M = [[143, 109, 143, 143, 146, 111, 112], [119, 139, 120, 118, 119, 137, 138], [119, 140, 116, 121, 117, 136, 141], [123, 141, 119, 117, 117, 137, 140], [119, 140, 119, 119, 117, 136, 137], [120, 140, 115, 120, 115, 136, 139], [120, 142, 120, 118, 116, 139, 138], [138, 118, 135, 133, 137, 119, 120], [117, 138, 119, 118, 119, 136, 136], [143, 110, 140, 144, 146, 113, 112], [146, 109, 145, 141, 147, 114, 111], [116, 138, 114, 120, 118, 137, 135], [146, 108, 149, 149, 150, 110, 108], [137, 115, 136, 138, 142, 118, 121], [118, 139, 120, 118, 117, 140, 137]]
The entry at the centre is 133
Which number is the entry just right of the largest entry? 110
Which number is the entry just right of the centre entry? 137
The entry just right of 144 -> 146
Which number is the entry just left of the centre entry? 135
Which number is the entry just left of the largest entry? 149

[[131 125 148 132 127 128 117 108 132 140 121 136 119 124 129 130]
 [132 126 134 122 138 119 122 121 122 125 142 124 111 135 118 122]
 [130 137 129 129 117 126 124 129 114 111 137 126 112 130 122 136]
 [117 116 120 121 141 126 118 140 123 114 155 116 124 132 121 117]
 [128 123 135 133 140 131 132 128 140 128 136 128 132 124 132 125]
 [126 129 134 133 124 127 123 115 138 132 126 130 141 121 140 138]
 [131 132 136 136 128 118 120 115 131 125 132 127 129 124 130 135]
 [137 136 143 130 123 129 132 111 130 134 121 135 119 128 131 137]
 [117 131 119 139 119 120 112 132 125 107 143 119 144 119 133 139]
 [129 130 126 130 128 136 139 141 126 121 129 129 123 128 126 126]
 [120 120 138 125 127 135 116 123 128 125 140 128 122 125 132 130]
 [123 116 129 115 140 129 121 129 124 128 144 123 114 136 121 115]
 [126 127 121 127 129 121 125 122 134 137 123 126 145 127 134 130]
 [129 122 133 131 133 121 118 119 131 142 118 131 130 126 124 121]]
Rows and columns are numbered from 1.
Which number is the entry at row 1, column 2?
A: 125
The entry in row 3 and column 1: 130
The bottom-right entry: 121
The bottom-left entry -> 129
Which number is the entry just right of the smallest entry?
A: 143
Which number is the minimum?
A: 107
The entry in the top-left corner -> 131
Which number is the bottom entry of the column that holds the smallest entry?
A: 142
The entry in row 2 and column 1 -> 132
The entry just left of the largest entry -> 114
The entry directly above the smallest entry: 134
Which number is the entry in the top-right corner?
A: 130
The entry directly below the largest entry -> 136
The entry in row 2 and column 3 -> 134
Which number is the entry at row 1, column 3?
A: 148
The entry at row 3, column 2 -> 137
The top entry of the column that holds the smallest entry -> 140
Which number is the entry directly below the smallest entry?
A: 121

x =
[[122 121 122 123 140 123]
 [128 127 128 129 134 129]
 [144 145 145 142 112 139]
 [115 112 114 116 145 119]
 [130 129 131 131 129 131]
 [148 150 148 145 113 141]
 [130 130 129 129 132 128]
 [118 117 118 119 146 121]
 [132 132 133 133 126 133]
 [119 118 118 119 135 120]
 [139 140 141 140 121 137]]
Indices start at 1.
Read off the top-right entry.
123
The bottom-left entry -> 139
The entry in row 2 and column 1: 128
Read off the largest entry.
150
Read off the entry in row 3 and column 1.
144
The entry directly below 120: 137
Read off the entry in the top-left corner.
122
Read off the entry at row 1, column 3.
122
The entry at row 3, column 2 is 145
Read off the entry just right of the largest entry.
148
Read off the entry just left of 134.
129
The bottom entry of the column that holds the largest entry -> 140
The entry directly below 146: 126

[[138 140 137 133 130 126 128 130]
 [112 134 121 116 123 134 123 123]
 [118 133 121 127 120 127 132 120]
 [152 125 135 128 131 132 120 131]
 [112 136 124 117 116 131 120 116]
 [129 127 127 125 133 125 127 133]
 [118 133 114 134 139 140 136 139]
 [137 134 133 141 137 134 128 137]
 [137 135 125 135 127 123 124 127]
 [123 112 126 127 121 122 128 121]
 [123 120 140 124 135 124 131 135]
 [114 130 113 122 142 142 137 142]
 [131 129 120 130 123 129 123 123]]
The last entry, reading row by row: 123
Report the second entry on the diagonal from the top-right corner.
A: 123
The first entry on the main diagonal: 138
The 1st entry on the diagonal from the top-right corner is 130
The largest entry in the first row: 140
The entry directly below the largest entry: 112
The bottom-left entry -> 131
The first entry in the row that holds the largest entry: 152
Report the 2nd-last entry, reading row by row.
A: 123
The second entry on the main diagonal: 134
Report the entry just right of the largest entry.
A: 125
Report the 3rd-last entry, reading row by row.
A: 129
The smallest entry in the last column -> 116
The 3rd entry on the main diagonal: 121
The fifth entry in reading order is 130

Questions about the table below. Counting starts at 1.
1) Which number is the entry in row 1 and column 2?
2) Which number is the top-left entry?
3) Which number is the entry directly above 128?
4) Which number is the bottom-right entry?
5) Which number is the entry at row 3, column 1?
6) Which number is the entry in row 2 and column 1?
7) Which number is the entry in the top-right corner?
[[138 138 111 103 151 119 136 112 115 121 137 111 107]
 [138 142 102 117 114 140 136 108 115 137 119 131 143]
 [138 146 108 141 119 142 144 139 132 139 116 119 133]
 [138 154 144 138 123 124 111 120 127 122 137 143 133]
 [138 138 112 103 152 117 134 112 114 120 136 113 107]
 [138 146 106 139 117 140 147 136 135 135 112 122 128]
 [138 138 110 102 149 124 140 112 118 121 141 107 111]
 [138 142 102 119 113 138 137 107 119 140 121 133 145]
 [138 147 110 143 121 146 138 141 131 144 127 123 133]
 [138 138 110 103 149 123 140 112 118 121 140 108 109]
 [138 145 106 139 117 139 148 135 136 134 111 123 127]
 [138 145 104 135 115 136 149 126 140 131 113 135 120]
 [138 141 102 116 115 141 135 109 112 134 117 131 139]
 [138 146 107 141 118 141 145 139 133 138 115 120 132]
 [138 146 108 142 120 144 142 140 131 142 120 120 134]
 [138 146 107 140 118 141 146 137 134 137 113 121 130]]
1) 138
2) 138
3) 107
4) 130
5) 138
6) 138
7) 107

[[135 121 126 131 128 117 120 132]
 [136 143 120 127 135 126 117 139]
 [130 146 123 126 134 132 123 134]
 [132 134 124 127 131 127 123 132]
 [129 146 124 128 133 139 135 119]
 [126 129 128 129 128 135 137 118]
 [125 119 132 129 124 125 130 126]
 [131 151 122 127 135 136 129 123]
 [123 120 133 127 124 130 133 126]]
Report the entry in the top-left corner.
A: 135
The top-right entry -> 132
Report the largest entry.
A: 151
The last entry, reading row by row is 126
The third entry on the diagonal from the top-right corner -> 132
The entry directly below the largest entry is 120
Report the entry directly above the largest entry.
A: 119
Report the bottom-left entry.
A: 123
The fourth entry, reading row by row -> 131
The entry just right of 121 is 126
Report the largest entry in the first column.
A: 136
Report the entry just left of 137.
A: 135
The entry just right of the largest entry is 122
The smallest entry in the last column -> 118
Report the entry directly above 143.
A: 121
The largest entry in the last column is 139
Report the entry directly below 121.
A: 143
The fourth-last entry, reading row by row is 124
The 2nd entry on the diagonal from the top-right corner is 117

[[136 123 123 129 143 138 132]
 [138 110 148 120 140 149 122]
 [117 131 133 137 150 133 124]
 [141 133 133 142 152 139 121]
 [118 139 141 134 133 133 128]
 [139 131 140 148 150 127 139]
 [128 126 132 133 155 119 131]
 [149 124 130 135 152 124 124]
 [124 122 142 149 147 122 117]
 [144 119 145 147 156 118 137]]
Indices start at 1.
The entry at row 3, column 2 is 131
Which number is the bottom-left entry? 144
Which number is the entry just left of the smallest entry? 138
Which number is the entry at row 3, column 1? 117
The entry just left of 134 is 141
The top-right entry -> 132
Which number is the largest entry? 156
Which number is the entry at row 1, column 3? 123
The entry in the bottom-right corner is 137
The entry just right of the smallest entry -> 148
Which number is the top entry of the column that holds the smallest entry? 123
The entry just right of the largest entry: 118
The entry in row 1 and column 1 is 136
Which number is the minimum? 110
The entry directly below 155 -> 152
Which number is the entry directly above 144? 124
Which number is the entry just right of 143? 138
Which number is the top entry of the column that holds the largest entry? 143
Which number is the bottom entry of the column that holds the smallest entry? 119
The entry directly below 121 is 128
The entry directly above the largest entry: 147
The entry just left of 135 -> 130

[[145 131 146 133]
 [132 119 110 141]
 [142 139 112 113]
 [114 141 130 132]
 [138 137 137 115]
 [110 120 132 125]
 [113 122 119 106]
 [144 129 120 138]
 [108 109 126 108]
 [121 128 125 123]
 [118 137 128 125]]
Rows and columns are numbered from 1.
The entry in the top-left corner -> 145
Give the bottom-right entry.
125
The entry directly above the smallest entry -> 125
Give the top-right entry.
133
The entry in row 1 and column 3 is 146
Give the entry in row 3 and column 1.
142
Give the minimum.
106
Give the entry just right of 114.
141
The entry in row 2 and column 1 is 132
The bottom-left entry: 118
The entry just left of the largest entry is 131
Give the entry in row 3 and column 2.
139
Give the bottom entry of the column that holds the largest entry.
128
Give the entry at row 2, column 3.
110
